Named turns come first, each shown by rows before and after it. Which turns, in which order, take the first row of each pair that follows to the second? Write the first one first, as in the answered first pair.
E:
[ -0.8  16.4  -0.5   1.3  -8.4  20.5 -12.8   3.6  18.0   0.2  -4.3   7.5
  12.3 -22.3  12.4  20.6 -18.5  12.3  -2.7   7.0 -11.5  -8.1  18.5   1.3
   5.7  23.9   4.9 -11.7  -1.9   4.7   5.7 -50.4   5.8 -17.7  -1.0  -0.7
  -5.3 -23.4 -16.4  -0.8  11.6] => [ -9.0  15.9 -18.3  -0.5  -6.9  28.3  -5.3   1.5  27.4   1.4  -8.8   9.3
  23.0 -16.7  13.4  12.0  -5.1  27.9   0.3  26.7   5.4 -17.4   4.7  10.1
   1.9  13.4   7.2 -11.1 -12.8   3.5  11.0 -36.8   4.7 -14.3  -3.8   6.6
   5.0  -9.2 -10.8  14.5   2.6]
[-13.9   4.1 -21.3  -0.7  -5.5   6.7   3.5 -16.0 -16.9 -31.4  12.1  21.5
 -21.6   0.8  -5.8  20.6  17.9  11.7  -6.8 -15.0 -15.7  14.6   6.8  13.6
   7.1   4.8 -28.1   0.8  39.7   4.5  -7.3  32.0   0.9  -2.5   3.1 -20.4
  -2.7  36.1   4.2 -11.9  -8.2] => [-10.8  15.1 -20.2  12.9  27.1  -9.1  -9.5 -12.5  -2.6 -28.7  10.3  10.3
  -5.1  -2.3  17.2   3.3  13.2 -14.7  -0.6 -26.4 -34.6  27.8  23.2  12.2
   4.3  18.1   5.2   5.4  21.8  10.3 -16.3  15.1   2.6   0.5  -1.1 -33.4
  13.0  12.4   6.5 -17.7 -19.1]
[ -4.3  34.1  13.6   4.4  -4.9  11.9  -5.7   2.4   5.5  18.3  21.9  -7.9
 -18.7  -3.3   0.7 -15.1   4.7  -4.9  -9.7   2.2  13.9  -0.4  10.4  -8.3
  12.9  -9.9  -3.9   1.2 -19.6  14.0   5.4  17.2   4.4  -4.3  -0.3 -12.1
   4.8  13.9  10.0  -9.9  18.2] => [ -3.6  34.2  14.0   5.3  -3.9  11.2  -8.2   3.6   6.4  18.5  21.4  -9.4
 -17.9  -3.0   1.8 -15.1   4.1  -5.9  -7.1   1.3  13.2   1.0  13.0  -8.7
  11.1  -9.5  -1.0   0.9 -18.9  13.2   5.5  16.9   4.2  -4.2  -0.9 -13.0
   5.3  13.9  11.2 -11.4  17.7]
[-21.9  42.8  -7.4 -27.3   7.9  12.0   0.6  -5.7  32.7  17.2  12.5 -23.1
  -5.3  12.9   9.2 -12.2  33.4  11.5  15.0  32.0  39.3   0.8  15.7  16.6
  14.5 -24.6 -23.3  15.2 -29.9  -0.2 -20.0  21.8   4.1  -3.3  -7.6 -16.7
  14.4  53.0  27.3  14.0  22.6] => [ -5.7  42.1  32.9 -27.0 -14.7   0.5  -8.5  -5.9   4.7  10.3  23.8 -23.5
 -37.7   0.2  -7.8  17.2   4.8 -10.0   4.4  -6.9   7.8  15.0  37.1  -6.9
  26.7  -9.5 -48.7   8.8   0.5  -1.5 -29.6  -1.2   4.1  -6.9  -0.8 -26.2
 -15.6  35.2  12.9 -19.5  46.7]
Y:
[-17.2   8.0  -8.6  -6.3  25.3 -27.1 -35.9 -12.4  12.5 -18.1   6.6  16.3
 -20.4   4.9  -6.5   0.2  -9.7 -18.6  -7.5 -15.0  18.5  -3.4  -3.5  11.1
 -13.0   5.6  15.9  18.3  -3.1  19.7 -39.4  11.2 -10.2  -8.4 -45.3  12.6
  21.5   3.9 -22.8 -13.6   1.0] => [-11.1  -1.1 -18.1  -7.6  13.3 -30.1 -36.0 -14.6  -1.5 -20.2  -2.4  31.7
 -21.8   7.2 -12.0  -7.6 -17.0  -6.4  -7.1 -18.3  11.6 -14.6  -6.5  15.8
 -21.7  10.7  18.8   8.0   1.1   4.7 -23.0  15.7 -10.6 -11.4 -36.5  24.1
  10.9  -4.1 -34.4  -9.9  -1.2]
[ 14.9  -7.1  -8.9  20.0  23.1  17.4  -5.4   6.9  24.7   1.5  36.4  11.6
   9.5  -1.6   8.4 -17.3   5.7 -21.4  -4.5  28.4  -3.5  -0.8  -6.9  -0.8
  12.2   2.5  31.0  -0.5  -4.0  -0.6 -16.6  14.4   7.7  -8.6  12.3   1.5
  18.1  14.4   9.6  30.8   0.1] => [ 20.6 -15.2 -17.8  20.0  11.2  14.5  -6.8   4.9  11.9  -1.0  28.5  27.5
   6.2  -2.2   3.2 -24.5  -3.7  -9.8  -7.1  25.0 -11.6 -11.0 -10.4   0.1
   3.9   5.2  33.3  -7.6   1.0 -15.6   0.1  15.2   6.9 -10.7  20.4  13.0
   6.5   5.2  -1.2  34.9  -1.3]
[ -6.1  -2.8 -14.9   4.3  22.2  -3.8  -0.5  -6.4  11.4   7.9  -0.4  -4.7
  13.3   4.0   4.0 -11.9   1.9  -2.2   8.1   5.3   6.5   7.5   6.0   9.3
  -5.6   1.1  17.2   8.1 -10.5   6.0  -9.9  -8.7  -3.2   1.6  -2.1  -6.4
  11.4  -4.6  14.9   6.5  -7.9] => [ -2.5  -9.5 -22.8   3.9  13.0  -5.6  -0.1  -7.2   0.7   5.3  -5.6   8.6
  12.3   4.9  -1.3 -18.3  -3.6   8.2   7.5   2.8   0.5  -3.0   2.5  12.4
 -13.9   4.8  20.2   3.1  -6.1  -4.7   2.6  -6.7  -3.7  -1.5   4.9   1.2
   2.7 -11.9   6.2   9.3  -9.8]
[ 19.8   9.0  51.5 -10.6 -36.0  -0.8   2.7 -21.4   5.2   3.1  -6.1 -11.7
   4.6 -12.0  -2.8  22.2  15.8 -31.3 -24.7  -5.1 -14.9  -1.9 -26.5   5.1
  31.9  -4.7 -34.7  15.6   7.6   4.8 -20.6  -7.2 -15.1 -12.9  -2.3   0.3
  15.9  28.8  28.4   3.8  31.1] => [  4.0  14.9  20.1 -12.6 -33.0   4.1  -3.2 -29.0  10.7  -2.3 -16.5   1.3
  10.4   1.5   0.5   3.9  35.9 -20.5 -16.7   9.0  -2.0  -7.5 -31.6  25.6
  27.8  -6.7 -23.0  22.4  -4.5   5.8 -16.4  21.7 -14.8 -10.3 -10.0   4.6
  30.2  46.5  33.7  11.4  24.4]
K:
[ 14.3 -18.6   0.6  12.3   5.0 -13.2  10.2   2.6  -4.9   5.1  -6.6  11.6
   9.0 -14.2  -2.9  -2.8 -23.9   6.4  -5.5 -13.4 -10.3 -11.4 -10.6  -7.4
  -6.0   7.2  12.0 -11.7  11.3 -15.1  18.3 -20.1  -7.3  -2.7  10.4   6.6
 -20.4 -25.5 -18.5   6.9 -17.3] => [ 14.0 -14.2   1.9  14.4  14.0 -12.6  11.1   4.5   4.1  10.3  -3.4   2.7
  17.8 -14.8   4.9  -7.6 -20.8   4.9  -5.5  -5.0  -7.5 -11.8 -10.1  -7.6
  -7.3   0.7  16.0 -10.3   3.2 -12.3  17.9 -24.9  -7.7  -2.8   9.8   6.0
 -12.4 -25.8 -13.3  12.5 -22.9]
[  1.1 -13.3   4.9   5.2   2.9   1.8  15.6  -5.3   2.6   2.6   0.2  -3.3
   7.9  -2.1  -8.4   6.7   4.9   4.4  -7.0  11.8  10.2   1.6 -11.7  -2.6
  -5.6  -8.8  -3.7 -11.0  13.0  -4.4   0.3 -10.9  -7.8  -3.7  -5.4   2.6
  -3.4  -1.8   3.3  17.1   3.0] => [ -1.5 -11.4   0.8   6.3   9.6   1.4  15.1  -6.3   6.8   2.0  -0.7  -4.3
  13.3  -1.3  -4.2   5.8   8.8   2.7  -3.7  13.0  13.3   3.8 -13.0  -1.6
  -6.2  -8.7   2.1  -8.5   9.8  -1.7  -4.8  -9.9  -8.6  -1.5  -8.5   3.2
   1.1   0.8   4.7  17.7   1.6]
[ -3.1  -6.2  -0.2   5.9  10.3  -8.3  -9.2 -10.3 -17.6  -3.3   2.3   9.8
  -0.7   6.9  13.7  -1.1  -1.3   4.3  20.4  -4.2  -0.7  16.8  10.0   1.6
  -0.4  15.3   6.8   3.8   6.0  -7.2   1.5   9.6  -1.2   4.3   2.0   9.5
  -3.9 -12.6 -12.4  -7.4  -8.6] => [  1.8  -7.3   4.4   4.2   2.5  -8.7  -8.0  -8.2 -20.6   0.1   4.0   9.5
  -6.3   6.7  10.0  -0.5  -6.1   5.9  17.2  -6.1  -2.7  13.1  10.7  -2.1
  -0.1  11.9   2.1  -1.4   5.1 -13.0   9.2   5.3  -1.6   2.3   7.6  10.0
 -10.5 -15.8 -15.6  -5.9  -6.9]
[  0.5 -16.5 -24.1 -20.6  -7.5   6.6   4.3  -5.3 -10.1   4.2 -14.7  13.3
  -8.7   2.6  -7.7  19.7 -27.0 -19.8  18.9 -26.4   8.4   4.6  10.7   2.4
   1.9  25.2  30.5  24.6  14.3  -0.2   2.8 -11.1 -20.7  14.4   1.9  -6.9
  22.0  -5.6   3.9 -23.6  16.4] => [  7.3 -18.8 -14.6 -22.4 -23.4   7.6   8.1  -4.7 -16.4   9.0 -12.4  12.8
 -16.6   0.2 -13.3  21.1 -35.7 -13.9  11.5 -28.2   7.5  -4.3  10.4  -5.2
   2.4  18.2  17.4  15.6  19.9  -8.1  14.4 -17.8 -19.1   9.3  13.3  -4.0
  10.9  -8.1  -2.2 -19.9  18.9]
A:
[-15.3  -4.4   1.6  14.4  14.4 -15.2  -2.6   6.2 -12.5 -16.4 -10.2  21.2
  17.8   5.1  -6.2  -4.4  -4.7 -16.5  -6.3 -28.1 -18.0  -4.5   7.4   1.0
 -11.9  13.7  35.6   7.1   5.0 -12.3  15.2  13.1  -1.4  -1.7 -14.0  10.6
   1.3 -12.0  -6.0  -8.3  -4.7] => [-22.5  12.6  12.4  13.4  31.4  -6.5  -0.2  11.2  13.2  -5.1   0.5  -9.1
  24.0   4.4   6.6  -3.6   8.7 -24.9  -7.2 -12.3  -1.0   3.0  10.5  -0.9
  -0.6   0.5  31.7  16.4 -10.7   5.2   4.4   8.0   1.6   2.0 -20.8  -4.6
  18.9   2.3  12.2  -0.8  -5.9]
[  0.0 -12.4 -15.5  -5.7  -3.5  -4.6   8.6  -9.5  -8.8 -10.4  -6.9  27.8
  -2.8  -2.2   2.3 -10.4  -1.0   9.6  -0.3  -1.7   1.7   0.3  -3.8  15.4
  -7.5  14.6   9.1  -3.7  11.8  -7.5   4.3  19.8  -6.2   1.3  -1.7   4.0
  -0.5   4.1 -10.1  -3.1 -13.6] => [ -5.6   5.3  -0.2  -5.8  14.1   3.4  13.1  -3.5  18.4   1.7   6.9  -5.1
   3.5  -8.3  14.8  -2.0  11.1  -3.4  -2.5  14.0  19.1  11.7  -1.0   7.8
   5.7  -0.3   1.2   4.3  -1.8  13.0 -12.3   8.8  -3.2   3.4  -6.7  -9.3
  17.6  16.5   9.8   2.2 -13.6]
[-23.2 -16.2  11.7  -0.3 -14.7 -25.5  -3.7  -5.1   1.8   1.5   3.1  -7.9
  -3.4  -2.7  -2.2  25.8  -2.2   4.2  -8.0   5.7  -7.1  18.0   0.6   3.6
  12.1  20.1   2.6  10.2  22.1   9.3  -0.4 -17.5  -9.4 -14.7  -4.1 -28.2
  -7.9  13.5  21.3 -31.0   4.2] => [-27.5 -11.3 -18.8  -1.0 -19.5 -27.1 -16.1 -10.5  -4.8  -4.5  -9.5  15.0
  -2.4  10.5   1.0  -4.5   3.3  14.6   0.2   8.5  -9.9   3.9  -1.1  22.8
   0.9  27.5  20.6   9.2   7.3  -5.8  18.7   7.0  -9.1 -13.6   0.4 -17.9
  -3.8  13.0  14.3 -23.7  -2.6]
[ -6.1  27.1  10.1 -17.3  -8.6  12.4 -17.6   3.1  -1.8   6.3   7.2  -8.0
 -19.9   4.9   3.0   9.6  17.0  -7.5   6.0  -6.3  -6.4  12.2  18.6   0.7
  21.0  -5.1  -9.8   3.8  -6.9  -0.4   2.7  19.2  -1.1   7.6   7.3 -11.8
   4.8  21.4   5.4  -4.6  16.8] => [ -0.1  16.2  12.2 -15.8 -17.5   8.5 -13.9   1.0 -15.9  -0.4   3.1   5.4
 -24.6   1.8  -6.6  15.3   7.2  -3.5   4.4 -15.8 -15.3  11.6  18.2  -2.4
  16.8   3.7 -12.9  -2.4   6.6  -7.1   3.6  14.6  -1.8   5.9  10.1  -4.4
  -6.9  12.3  -4.1 -10.8  18.6]
G:
[ -4.2   7.8 -13.6  -9.9  -8.7  12.8   2.7  -0.4  -8.3  -6.7   5.1   4.9
  -3.6   4.3 -19.0  13.1  14.2  24.9   0.9  10.0  20.1  -8.9   0.3  -5.3
   5.3 -20.0 -18.7   3.9   7.7  -4.0 -10.6  17.1  12.2  -1.7  -6.1   6.2
  -3.3  23.8   1.0  -6.2   9.4] => [ -7.4   6.4 -34.1  -0.7  15.7  -1.3  -7.4  -2.1  -4.1 -14.1  -7.5  17.8
  14.8   7.5  -6.2  -2.0  14.7  11.9  11.7  -1.5   5.6  -0.9   5.7   6.4
  -3.3   1.1  18.4  10.3   1.0  -2.8 -16.5  20.3   8.1  -0.5 -14.9   3.6
   9.4  10.2  -1.2 -10.7  -2.2]
[ -5.2  39.5  21.4   8.7  -7.6  -4.8  -5.7   9.1  -8.0  -5.2  26.2  -8.6
 -15.3   4.5   8.1   8.4  -6.4   0.7 -21.3 -11.5 -11.3  25.2  18.9  -4.4
  26.2   3.1 -28.2   8.0  -5.6   8.2   8.7   3.7  19.8   5.0  12.0  -4.1
 -19.9  23.8  -8.9 -22.8  33.6] => [-13.1  37.7   4.8  13.6  13.3 -15.4 -15.0   5.0  -4.6 -15.8  16.4   2.8
  -2.0   7.7  14.8   3.2  -1.9 -11.1  -8.8 -22.0 -20.0  37.0  21.2   5.8
  20.3  21.1  -2.3  20.0  -8.8  13.7  -3.8  12.6  16.7   8.7  -2.0  -6.6
  -7.9  17.4  -5.8 -31.4  25.4]
[ 15.2 -26.6   6.2   2.5 -33.3  -4.1  19.9   2.0 -27.3  -5.7  25.8   0.0
 -23.6 -19.5 -24.8  28.1 -25.8   7.2  -6.4  -1.1  14.7  -2.6  -8.5 -13.0
  -3.9  -3.9 -33.4  -4.1 -30.2  -6.8   9.2  -0.8   9.2  14.9 -16.4  -3.5
 -27.8   2.6  -2.1   3.4  24.7] => [ -2.3 -30.6 -16.4   7.8  -6.3 -12.4   8.1  -3.7 -23.8 -24.3  13.1  15.3
  -9.7 -12.8 -22.9  33.0 -11.9  -9.9  12.2 -13.7   9.1  16.7  -4.9   2.2
  -4.1  25.8  -6.4  16.3 -22.9  10.4 -21.1  17.4   3.1  22.6 -44.3  -9.3
  -9.0   6.4   5.2 -14.1  18.1]
Now pairs of rows:
Each pair is 2 to 3 turns apart.
[-13.5  -0.3 -11.1   2.2  -6.1   5.3  -6.7  -4.8  27.6 -14.3   3.0   1.7
   1.9  27.8  26.8 -25.0  -1.2  -1.5  14.3  -3.0   1.2 -11.3  10.1   2.3
  10.9   6.2  12.3   3.2 -14.2  -3.0   5.7  12.6 -12.6  -7.0   0.1  -7.1
  23.9   7.8   4.2   1.1   4.7] => [ -6.4  -4.9   7.5  -5.2 -33.6  12.0   2.4  -4.6  14.5  -9.8  12.2   1.2
 -16.7  22.9  10.9  -9.0 -10.5  10.4   1.0  -1.8   6.4 -19.1   6.8  -9.0
  15.4  -7.9 -19.2  -5.6  -0.2  -8.7  13.3   8.0 -11.2 -11.4  12.0  -0.8
   3.6  12.1  -0.3   2.2  18.0] => E K
[ 16.0  -8.7   2.3   1.0 -20.3  -2.8  10.4  11.0 -12.8   9.2  -6.2  -6.8
  -2.7  -1.7 -10.2  13.9  -0.2  17.5 -12.0   9.0   9.7  -6.4 -10.3 -11.6
  -2.0 -12.9 -12.5 -17.7   2.9  -4.3  26.8  -7.3  -2.5 -11.9  14.7   3.8
  -4.5   1.5  -3.8  26.7  -2.1] => [ 17.6   0.5   7.9  12.1  12.9 -19.0  -3.3  14.7   1.6   9.8  -7.0 -18.0
  11.2  -5.1  12.1   4.3  -3.0 -14.5  -5.8  -6.1  -9.5  13.9   5.8 -12.5
  -2.5   2.5  17.0  -8.1 -10.5   3.8  10.3 -24.8  -3.1  -8.8   7.4 -13.0
  11.2 -17.9  -0.9  16.5 -10.4] => E K
[  1.6 -24.9  29.3  -0.7  -4.7  -5.8  12.7   5.6   7.7  16.3  -7.7 -21.0
 -12.6  -6.8  -2.7  27.5 -17.3  19.6 -10.2  12.6   3.7  -4.3 -21.1 -32.2
  -5.4 -27.5 -27.4  -6.0  -8.3 -10.2   1.0 -23.6  15.3 -25.1   1.9  13.5
   9.2  -6.2   0.4   9.8  -2.5] => [ -2.4 -21.2  -4.0   1.0   0.7  -7.9   2.1   1.7   9.3  14.0 -23.7  -2.9
  -0.9   6.7   6.6  -9.4  -8.5  31.1  -0.3  20.7   3.7 -18.3 -25.2 -13.0
 -17.3 -23.2   1.4  -6.1 -29.3 -24.6  21.4  -3.2  15.4 -23.4   4.0  21.6
  21.2 -10.6  -4.7  21.5 -13.4] => A K
[-15.6  14.7  21.3   6.3  -5.5   2.8 -31.5 -19.7  17.5   3.7 -11.8 -12.0
 -17.0  19.9  -9.4 -12.9  24.1  25.3 -11.1  26.9  13.6  -5.3  28.9   4.6
   2.1 -24.8 -35.7  -9.0 -11.0 -10.3  32.9 -18.7  10.6  -5.5  12.9 -26.6
 -23.4   4.9   8.8  14.5   1.9] => [-11.4  -0.7  15.6  21.1  40.4 -16.1 -25.8 -16.7  32.5   2.3 -20.1 -13.9
  19.1  13.1   8.1 -14.1  21.8   4.3  -2.7  19.2  -1.2  11.1  29.2   6.4
  -7.4  -2.3   6.4  -3.0 -15.0  -2.1  14.0 -44.3   3.5  -1.9  -3.4 -31.2
  -4.9 -23.7  11.9  11.8 -20.0] => K A E
[  2.9  -2.0   9.4 -13.2 -26.7   8.7   4.3   6.4  -7.8  10.6   8.7   2.1
 -22.3  -8.5  -8.9  21.2  -8.9   9.2  -8.3  -6.0  15.8 -18.7  -5.3   0.2
  11.2 -16.9 -35.8  -4.5   3.4   4.3   8.6  -9.8  16.4 -15.1   9.8   8.6
 -19.5   7.6 -11.0  -7.5  18.2] => [ -3.7  16.4 -15.8   1.8  24.6  -7.9 -14.6   8.3  23.9  12.5   1.1  -4.8
  11.2  -3.4  30.5 -16.7   4.0 -19.1   7.1  -7.1   2.8  -3.1   8.1  15.6
   4.6  -0.8  20.0  10.2 -32.1  16.3  -1.5  -7.7  15.9  -9.0  -5.7  -7.0
  17.1  -9.0  -1.3  -7.8  -2.4] => E Y
[ -6.1 -18.3   5.3  -2.9 -55.4 -12.7  24.9 -24.5  -2.7  -7.2  -4.9  12.6
  -7.4  16.5 -20.5 -20.3   4.2   7.0 -11.1   1.2  12.6  13.9 -11.4  -4.7
  14.7  -6.5 -27.7 -19.4  35.5 -27.7  32.5  38.1  13.5 -12.5   2.7   7.0
  -5.1  31.4 -24.1 -16.5   7.6] => [-21.2  -9.1   3.0  -2.3 -19.4  -6.4  31.5 -23.1  34.6  -1.0   1.9 -14.5
  15.7  15.3  -3.0  -9.2  27.3  -5.8  -3.9  22.4  37.2  32.6 -16.1  -0.8
  26.9 -12.9 -17.3  -0.6  20.7   2.2   2.2  37.1  10.1  -4.7 -21.1  -8.3
  28.8  48.4   3.5 -10.9  -5.7] => K K G
[-38.7  21.3  29.0 -35.2   9.6   9.3  -7.8   0.0  19.6  31.6  41.4 -10.1
  12.2  -4.1  20.7  -2.0  17.5   7.5  19.7  12.4   9.7 -10.8  37.3  -5.2
  15.9 -23.9 -42.8   0.9 -34.4  15.8 -39.6   4.3  -4.0  14.3  30.9  -3.6
   5.3  12.5  18.4   0.9   5.5] => [-37.5  21.5  30.1 -37.8   6.6  10.1  -8.0  -0.6  17.6  31.0  41.3  -8.5
   8.6  -4.2  17.9   1.0  16.2   8.7  19.4  11.8  11.9 -12.4  36.2  -4.5
  15.5 -23.6 -46.6   0.7 -32.3  14.8 -37.8   6.6  -3.9  15.0  29.8  -3.2
   2.7  14.4  16.8  -1.2   7.9] => E E E
[  0.3 -22.1 -11.4   6.3  26.5  -6.3   6.4  -9.4   0.3 -15.5  -7.3   0.1
  23.2   0.4   9.8  15.2   3.2  -6.7   4.6 -18.0   6.9  11.5  -2.4  17.3
 -18.0  16.9  26.7  -5.5  22.2  10.9 -13.9 -11.1  -8.9   0.2 -19.4   1.0
   2.6 -19.7  -5.6  -5.0  -8.1] => [ -4.4 -27.3  -7.3  -1.3   9.7   9.2  21.2  -8.9   0.0 -13.7  -2.9  -2.6
  14.1  -0.4  -2.2  31.9  13.8  10.6  -0.9  -2.5  29.4   3.4 -16.5  15.2
 -11.7   1.4   0.0  -7.1  31.4  13.6 -15.8  -4.0  -8.8   0.6 -18.4   6.4
  -2.6   1.2   0.6   4.4  -3.7] => E A A
[-16.2 -23.6 -23.7   5.5   1.1  14.1   8.7  -1.2   1.9 -13.9  -7.4  14.0
   6.1  -2.3 -16.3  13.7   9.2  15.3   6.6  12.3  13.7  -0.9 -11.4   5.3
  -4.2   2.2   1.3   6.3  18.5   6.3  -7.0  16.9  -2.6   3.0 -16.0  14.2
  -3.9  15.7  -6.2   0.2  -7.2] => [ -3.9 -28.2 -24.2   9.2  -1.6   4.1   4.3   1.7  -6.7  -8.4 -10.2  20.4
  10.1  -4.6  -9.7  -5.9  -6.9  17.1   1.6   7.7  -2.1 -11.0  -7.2   3.4
 -14.5   2.7  14.4  -5.3   9.1 -13.3  16.9   6.6  -0.1  -1.4  -1.1  20.5
 -12.7  -8.3 -17.7   7.4 -11.8] => G K K
